In the data rows, the value 128 means zero.
Here are some points:
(094 089 148 146 156 068 116 148 094 112)
(118 138 142 128 115 117 117 109 122 114)
(175 089 077 105 129 046 146 158 052 178)
(087 141 162 133 138 127 130 125 145 062)
(112 120 135 111 138 099 105 090 114 163)
(115 137 148 126 104 168 146 122 130 117)
(154 095 092 075 079 140 148 154 121 158)
(166 103 112 162 147 102 104 145 094 130)
(198 161 130 208 197 117 102 155 144 117)
(109 155 105 105 118 172 154 129 148 107)
(052 126 187 120 129 088 066 086 153 126)
(139 152 125 096 183 115 153 085 134 145)
(163 128 078 122 092 162 138 144 150 125)
(118 126 119 135 073 122 140 142 140 120)
(107 130 109 079 086 180 141 135 153 159)
(124 133 113 090 093 201 139 119 130 098)
(153 118 137 206 192 077 108 156 132 114)
(118 138 163 163 154 117 128 096 104 110)
(109 159 106 065 116 232 184 144 142 097)
(154 108 155 179 177 089 154 152 107 149)
(204 134 107 154 255 088 179 030 185 201)
(075 157 117 096 100 139 101 097 180 090)
(148 111 160 193 218 080 101 087 131 141)
(045 153 199 156 096 138 085 122 130 070)
(078 186 117 085 131 157 130 112 175 094)
(145 094 161 179 129 121 145 111 139 115)
(042 157 135 091 150 092 102 071 165 104)
(118 131 127 144 133 143 092 124 127 107)
(066 141 143 094 120 126 107 087 124 120)
(115 128 133 133 131 101 099 140 125 111)
(111 108 142 102 152 168 157 090 106 134)
Then 12 other points, each followed by its number:
(160 087 094 100 129 136 118 142 160 135) 0
(119 141 098 081 141 068 157 113 112 145) 1
(112 122 123 094 113 078 130 098 143 157) 2
(207 144 057 112 065 172 163 203 164 159) 3
(134 050 138 255 110 131 195 228 030 123) 4
(108 145 154 115 154 115 105 084 162 123) 5
(121 102 161 138 175 131 156 084 113 150) 6
(147 122 113 123 098 187 168 180 124 109) 7
(141 147 120 160 105 175 166 130 109 125) 8
(129 099 099 120 111 107 202 159 078 173) 9
(140 126 112 122 126 105 134 157 106 149) 10
(171 049 116 226 211 091 131 161 120 143) 11
Which three of these numbered points are nearest to each point below by angle, seen from the average point of the first points? Their numbers follow each, nearest first.
(138 121 112 082 130 138 152 107 141 139) > 0 1 3
(074 158 153 143 109 182 162 112 115 066) > 8 7 4
(124 033 177 255 113 144 144 220 063 072) > 4 11 7
(141 086 106 177 199 096 110 151 127 118) > 11 4 10
(107 118 131 045 113 061 128 083 106 140) > 2 1 9
(212 147 084 120 082 177 149 171 162 166) > 3 7 0
(099 124 166 171 152 118 141 088 106 104) > 6 4 11
(147 115 121 118 130 121 128 149 093 161) > 10 9 4
(137 130 134 165 137 145 123 122 126 121) > 8 4 11
(106 127 168 132 139 136 125 097 113 113) > 6 5 4
(129 114 105 093 119 136 145 093 139 164) > 2 0 1
(118 110 131 174 119 115 127 148 113 109) > 4 11 10
(139 147 120 116 127 114 129 132 104 152) > 10 9 1
(110 115 124 117 115 187 114 130 136 091) > 7 8 0
(147 109 118 163 167 098 113 117 156 123) > 11 0 6
(212 108 103 117 175 066 129 129 126 192) > 10 11 0
(255 150 048 107 144 066 141 119 146 238) > 10 3 1
(139 119 110 151 112 181 115 169 121 108) > 7 8 3
(122 097 138 161 194 072 127 128 122 145) > 11 6 4
(130 029 104 089 062 069 023 116 114 111) > 0 2 10
(139 139 144 130 142 115 130 104 114 149) > 6 1 10
(177 127 136 166 167 140 138 123 144 111) > 11 8 4
(210 111 050 118 056 150 134 195 124 196) > 3 10 0
(049 173 160 068 137 109 090 070 146 100) > 5 2 1
(159 142 095 156 157 091 160 138 105 178) > 10 9 11
(152 138 098 122 131 110 159 120 099 133) > 9 10 1
(083 154 164 096 139 144 109 101 148 107) > 5 2 6
(115 128 139 145 121 125 122 136 113 112) > 4 8 7
(113 100 123 121 143 091 117 121 111 149) > 2 1 10
(039 166 144 103 115 165 081 107 148 106) > 5 2 7
(101 063 162 194 083 128 119 164 105 121) > 4 11 7
(118 150 107 110 153 079 131 097 130 146) > 1 2 5
(077 143 123 101 138 097 075 091 166 102) > 5 2 1
